In the data rows, the value 128 means zero.
Some points, each followed by its number:
[119, 133, 126, 106, 106, 112, 111, 136, 119, 115, 137, 136, 117, 119, 131, 103] 0
[116, 129, 117, 100, 97, 103, 106, 129, 116, 110, 130, 131, 113, 109, 124, 96] 1
[115, 124, 110, 95, 88, 94, 102, 117, 114, 107, 123, 123, 111, 99, 119, 89] 2
[114, 116, 109, 93, 82, 92, 101, 100, 113, 106, 115, 116, 110, 96, 118, 86] 3
[115, 108, 112, 96, 90, 97, 103, 84, 114, 108, 103, 110, 111, 106, 110, 90] 4
[150, 128, 130, 135, 128, 130, 142, 104, 150, 148, 116, 120, 150, 130, 129, 129] 5
[120, 97, 95, 107, 107, 106, 112, 90, 119, 115, 94, 83, 118, 102, 95, 105] 6
[124, 98, 97, 115, 98, 107, 119, 107, 124, 121, 101, 97, 123, 102, 95, 100] 7
[128, 103, 105, 112, 83, 97, 126, 109, 129, 128, 107, 105, 129, 107, 103, 93] 8
[134, 110, 113, 116, 93, 87, 129, 113, 135, 135, 112, 111, 135, 105, 111, 103] 9
[140, 117, 122, 119, 101, 101, 131, 118, 141, 141, 117, 117, 142, 112, 120, 107] 10
[146, 125, 130, 126, 113, 116, 137, 123, 148, 145, 124, 125, 148, 123, 129, 117] 11
[153, 134, 139, 135, 127, 130, 145, 130, 154, 150, 131, 132, 152, 137, 137, 128] 12
[169, 134, 137, 146, 136, 136, 154, 103, 167, 159, 116, 126, 164, 137, 136, 139] 13
[111, 129, 142, 116, 133, 143, 110, 110, 110, 104, 115, 122, 107, 145, 136, 123] 14
[168, 142, 144, 153, 144, 143, 161, 118, 169, 167, 125, 133, 169, 143, 143, 147] 15
[120, 133, 142, 120, 130, 139, 119, 113, 120, 118, 119, 126, 118, 145, 138, 123] 16
[154, 117, 108, 131, 115, 110, 141, 120, 153, 147, 119, 119, 151, 106, 113, 121] 17
[93, 110, 102, 120, 107, 103, 129, 90, 107, 132, 94, 103, 120, 100, 107, 112] 18
[168, 108, 96, 133, 115, 109, 143, 75, 164, 152, 85, 100, 159, 101, 102, 123] 19
[168, 108, 96, 133, 115, 109, 143, 71, 164, 152, 82, 98, 159, 101, 102, 123] 20
[147, 118, 110, 129, 116, 112, 133, 113, 149, 140, 116, 117, 146, 109, 114, 122] 21
New points follow, each followed by the number of its nearest point above.
[102, 116, 109, 116, 110, 107, 121, 115, 110, 130, 116, 119, 122, 105, 113, 114] 18
[66, 108, 98, 104, 100, 96, 108, 99, 82, 118, 104, 110, 102, 93, 104, 105] 18
[165, 177, 179, 167, 167, 170, 168, 163, 166, 168, 168, 176, 167, 174, 179, 168] 15
[94, 135, 147, 97, 130, 148, 83, 129, 89, 76, 130, 132, 82, 151, 142, 112] 14
[69, 103, 106, 114, 105, 103, 122, 84, 83, 120, 86, 93, 103, 104, 110, 108] 18
[198, 167, 179, 180, 175, 176, 186, 127, 196, 190, 139, 154, 194, 178, 176, 176] 15
[125, 129, 117, 125, 107, 105, 127, 144, 126, 127, 139, 134, 127, 109, 126, 114] 0
[102, 119, 121, 108, 137, 135, 91, 134, 94, 78, 129, 124, 84, 128, 118, 126] 14
[126, 124, 126, 120, 126, 129, 121, 113, 125, 122, 126, 122, 123, 128, 124, 122] 16
[52, 108, 99, 112, 101, 97, 120, 91, 75, 121, 95, 101, 99, 95, 105, 105] 18
[64, 94, 123, 124, 118, 123, 112, 135, 59, 99, 122, 108, 79, 134, 103, 122] 14
[111, 97, 105, 108, 111, 111, 109, 86, 111, 109, 89, 84, 110, 108, 101, 110] 6
[119, 103, 97, 115, 113, 114, 110, 122, 115, 106, 114, 107, 110, 106, 97, 113] 7
[175, 129, 132, 146, 134, 132, 154, 84, 172, 161, 104, 119, 167, 132, 131, 138] 13
[178, 200, 203, 193, 208, 205, 187, 188, 177, 181, 194, 201, 178, 204, 202, 203] 15
[182, 153, 160, 169, 160, 160, 173, 117, 181, 175, 132, 144, 178, 160, 157, 163] 15
[137, 129, 122, 115, 107, 111, 123, 103, 136, 128, 115, 124, 132, 114, 127, 109] 10
[189, 164, 170, 171, 165, 167, 177, 159, 188, 181, 161, 163, 185, 169, 168, 166] 15
[146, 142, 146, 135, 136, 141, 138, 141, 144, 140, 141, 141, 142, 146, 144, 134] 12
[88, 111, 102, 117, 104, 101, 126, 106, 104, 130, 107, 109, 117, 98, 107, 110] 18
